[[130 123]
 [130 126]
 [109 131]
 [107 134]
 [125 117]]
=>
[[130 123]
 [130 126]]

[[136 132 113 145 122]
 [117 122 121 137 144]
 [122 127 134 113 140]
 [131 131 140 103 130]]
=>
[[136 132]
 [117 122]]

[[121 126 153 125]
 [141 130 124 125]
 [117 134 128 111]
 [134 128 120 137]
 [117 122 139 124]]
=>
[[121 126]
 [141 130]]

[[130 147 108]
 [132 135 103]]
=>
[[130 147]
 [132 135]]

[[103 101]
 [128 118]
 [121 126]
 [135 139]]
=>
[[103 101]
 [128 118]]

[[149 135]
 [131 149]
 [109 149]
 [135 107]]
=>
[[149 135]
 [131 149]]
---
[[112 132 126 144 125 118 137 121]
 [127 138 131 140 131 117 152 120]
 [110 132 126 144 124 119 136 122]
 [118 134 128 142 127 122 142 121]
 [114 133 126 143 125 130 138 121]
 [109 132 125 145 124 134 135 122]
 [115 133 127 142 126 133 140 121]
 [123 136 130 141 129 131 148 120]
 [120 135 128 141 128 122 145 121]]
=>
[[121 120 122 121 121 122 121 120 121]
 [137 152 136 142 138 135 140 148 145]
 [118 117 119 122 130 134 133 131 122]
 [125 131 124 127 125 124 126 129 128]
 [144 140 144 142 143 145 142 141 141]
 [126 131 126 128 126 125 127 130 128]
 [132 138 132 134 133 132 133 136 135]
 [112 127 110 118 114 109 115 123 120]]

[[141 108 144 130 136 128 130 138 118 120 133]
 [117 148 112 125 118 127 127 117 137 136 123]
 [134 147 127 130 130 112 123 114 139 130 125]
 [144 109 146 130 134 125 130 137 118 121 134]
 [119 150 114 126 118 124 126 116 138 136 124]
 [147 127 138 125 114 116 129 124 122 128 135]]
=>
[[133 123 125 134 124 135]
 [120 136 130 121 136 128]
 [118 137 139 118 138 122]
 [138 117 114 137 116 124]
 [130 127 123 130 126 129]
 [128 127 112 125 124 116]
 [136 118 130 134 118 114]
 [130 125 130 130 126 125]
 [144 112 127 146 114 138]
 [108 148 147 109 150 127]
 [141 117 134 144 119 147]]

[[134 132 126 143 148 113 108 150 125 140]
 [126 126 138 146 107 137 124 110 130 129]
 [147 132 149 108 120 123 135 129 136 127]]
=>
[[140 129 127]
 [125 130 136]
 [150 110 129]
 [108 124 135]
 [113 137 123]
 [148 107 120]
 [143 146 108]
 [126 138 149]
 [132 126 132]
 [134 126 147]]

[[120 121 131 116 119 108 118 137 122 129 129 129 120 123 125 126]
 [126 110 108 136 137 147 133 133 125 143 147 128 133 127 127 134]
 [125 112 108 139 137 145 132 134 125 140 147 128 135 126 128 134]
 [121 124 143 116 119 106 117 138 122 129 133 127 127 123 123 138]
 [121 125 139 114 120 105 117 139 122 126 131 125 126 123 123 135]
 [121 119 138 106 122 102 115 137 123 131 140 125 120 124 124 128]]
=>
[[126 134 134 138 135 128]
 [125 127 128 123 123 124]
 [123 127 126 123 123 124]
 [120 133 135 127 126 120]
 [129 128 128 127 125 125]
 [129 147 147 133 131 140]
 [129 143 140 129 126 131]
 [122 125 125 122 122 123]
 [137 133 134 138 139 137]
 [118 133 132 117 117 115]
 [108 147 145 106 105 102]
 [119 137 137 119 120 122]
 [116 136 139 116 114 106]
 [131 108 108 143 139 138]
 [121 110 112 124 125 119]
 [120 126 125 121 121 121]]

[[ 98 134 115 136 135 102 140]
 [127 112 124 131 135 122 121]
 [100 121 104 132 117 117 148]
 [142 127 138 118 131 135 126]
 [126 117 114 130 110 143 132]
 [103 131 117 129 133 105 138]
 [144 116 142 135 133 129  99]
 [129 126 142 127 146 107 113]]
=>
[[140 121 148 126 132 138  99 113]
 [102 122 117 135 143 105 129 107]
 [135 135 117 131 110 133 133 146]
 [136 131 132 118 130 129 135 127]
 [115 124 104 138 114 117 142 142]
 [134 112 121 127 117 131 116 126]
 [ 98 127 100 142 126 103 144 129]]

[[122 146]
 [117 147]
 [110 154]
 [132 123]
 [141 130]]
=>
[[146 147 154 123 130]
 [122 117 110 132 141]]

[[158 134 116 120 127 145 106 127 127 142 104 134]
 [121 156 112 132 134 148 104 106 147 124 122 116]
 [128 157 108 158 115 125 107 136 134 129 119 129]]
=>
[[134 116 129]
 [104 122 119]
 [142 124 129]
 [127 147 134]
 [127 106 136]
 [106 104 107]
 [145 148 125]
 [127 134 115]
 [120 132 158]
 [116 112 108]
 [134 156 157]
 [158 121 128]]

[[133 126 130 121]
 [131 138 119 131]
 [122 132 139 124]
 [103 136 124 124]
 [126 121 131 124]]
=>
[[121 131 124 124 124]
 [130 119 139 124 131]
 [126 138 132 136 121]
 [133 131 122 103 126]]

[[108 120 140 140 128 129 124 132 111 113 113]
 [119 106 123 130 114 115 118 116 125 126 115]]
=>
[[113 115]
 [113 126]
 [111 125]
 [132 116]
 [124 118]
 [129 115]
 [128 114]
 [140 130]
 [140 123]
 [120 106]
 [108 119]]
---
[[132 135 137 115 119]
 [124 131 139 124 106]
 [129 124 118 146 145]
 [119 116 128 154 138]
 [126 121 134 136 116]]
=>
[[124 131 139]
 [129 124 118]]

[[123 126 132 131]
 [132 132 125 126]
 [134 143 126 127]
 [106 128 103 132]
 [133 127 127 127]]
=>
[[132 132 125]
 [134 143 126]]

[[140 141 116 153]
 [102 131 150 116]
 [120 119 104 140]]
=>
[[102 131 150]
 [120 119 104]]

[[136 105 120 120 119]
 [125 139 146 140 148]
 [117 145 133 116 142]
 [134 124 128 141 126]]
=>
[[125 139 146]
 [117 145 133]]

[[120 118 135 113 125]
 [132 119 117 143 143]
 [124 122 153 144 129]]
=>
[[132 119 117]
 [124 122 153]]

[[140 120 134]
 [126 141 118]
 [115 124 133]
 [138 126 107]
 [128 118 128]]
=>
[[126 141 118]
 [115 124 133]]
